[[ 24  19 -13 -26 -23  -3  -8 -14   3]
 [ -3  -4  -8 -25   7 -40   2   6   7]
 [ -8 -11   2 -12   4 -35  -8   8   8]
 [ 23  18 -14 -22 -12  -7  -6 -14   8]
 [  8  -1 -10  -6   8 -41  12  12   1]]
:
[[ 24  19 -13 -26 -23  -3  -8 -14   3]
 [ -8 -11   2 -12   4 -35  -8   8   8]
 [  8  -1 -10  -6   8 -41  12  12   1]]

[[ 11  14  21  38  19  -9 -10  -3  16   9   2  14 -27   6   6]
 [ -9   4   6  22  13  -1 -10   7  -6 -13  -2   7 -22   3   5]]
:
[[ 11  14  21  38  19  -9 -10  -3  16   9   2  14 -27   6   6]]

[[  5  -3  -2  11  12  11  21   6   0 -28  14  11 -17  15  13 -33]
 [  1 -14  14   2  23  -4 -30   5  11 -27  32 -10 -15   5  -3  14]
 [ 16  14  -4  24   3 -13   2  21  -9  13  14 -20   0  -2 -21 -36]
 [  0 -10  20   9   0 -27   3  -5 -25 -14  -5 -25 -17 -18  -9   7]
 [ -2 -33  -7   2  -3 -13 -34   4 -18   5   2 -10  10 -21  -2   8]]
:
[[  5  -3  -2  11  12  11  21   6   0 -28  14  11 -17  15  13 -33]
 [ 16  14  -4  24   3 -13   2  21  -9  13  14 -20   0  -2 -21 -36]
 [ -2 -33  -7   2  -3 -13 -34   4 -18   5   2 -10  10 -21  -2   8]]

[[-16 -11  -7  24 -12 -13  27]
 [-21  -7   7   9  -4   9   0]
 [ -4  -2 -12  23 -12 -23  30]
 [  3   4   2 -34  18  31 -40]
 [-36 -29  -3  30 -14   0  26]]
:
[[-16 -11  -7  24 -12 -13  27]
 [ -4  -2 -12  23 -12 -23  30]
 [-36 -29  -3  30 -14   0  26]]

[[-26  43 -20  34  30 -16 -35 -13  27 -39  12  22   7  -4   1]
 [ 25 -26 -18  38 -30 -43   7 -24  -7 -20  27  16 -20  11   8]
 [-44 -26 -12  -4 -27 -35   0 -22  33  -3  -5  25  -1 -11  43]]
:
[[-26  43 -20  34  30 -16 -35 -13  27 -39  12  22   7  -4   1]
 [-44 -26 -12  -4 -27 -35   0 -22  33  -3  -5  25  -1 -11  43]]

[[  9  25   2  29  19  -6   1  29  29 -19   7 -10 -31]
 [  4  -1  24   9 -24 -25 -16   0   9  -3 -35   1  -5]
 [ -6  14 -19  -9  28  13  11  19   6   2  21  -9 -11]
 [-27  -6   1 -31   0 -16 -13   4  -6  16 -29 -24   7]
 [ -5   0  17  -5 -13 -25 -15   5   7   4 -34 -10  -5]
 [  8  21 -13 -41  11   0  24  26   6  36   0  28 -12]]
:
[[  9  25   2  29  19  -6   1  29  29 -19   7 -10 -31]
 [ -6  14 -19  -9  28  13  11  19   6   2  21  -9 -11]
 [ -5   0  17  -5 -13 -25 -15   5   7   4 -34 -10  -5]]

[[ 10  -9  -1 -21  -1   3  -4]
 [  5  26  28  31 -30   0  24]]
:
[[ 10  -9  -1 -21  -1   3  -4]]

[[  5 -40   0 -21 -13]
 [ 29  -9 -16  -2 -42]
 [-21  18 -16 -17  32]
 [ 28 -11 -14  -1 -42]
 [ -3  11 -25 -25  15]
 [ -5 -28  25  14 -11]
 [ -6  44  -2  20  16]]
:
[[  5 -40   0 -21 -13]
 [-21  18 -16 -17  32]
 [ -3  11 -25 -25  15]
 [ -6  44  -2  20  16]]
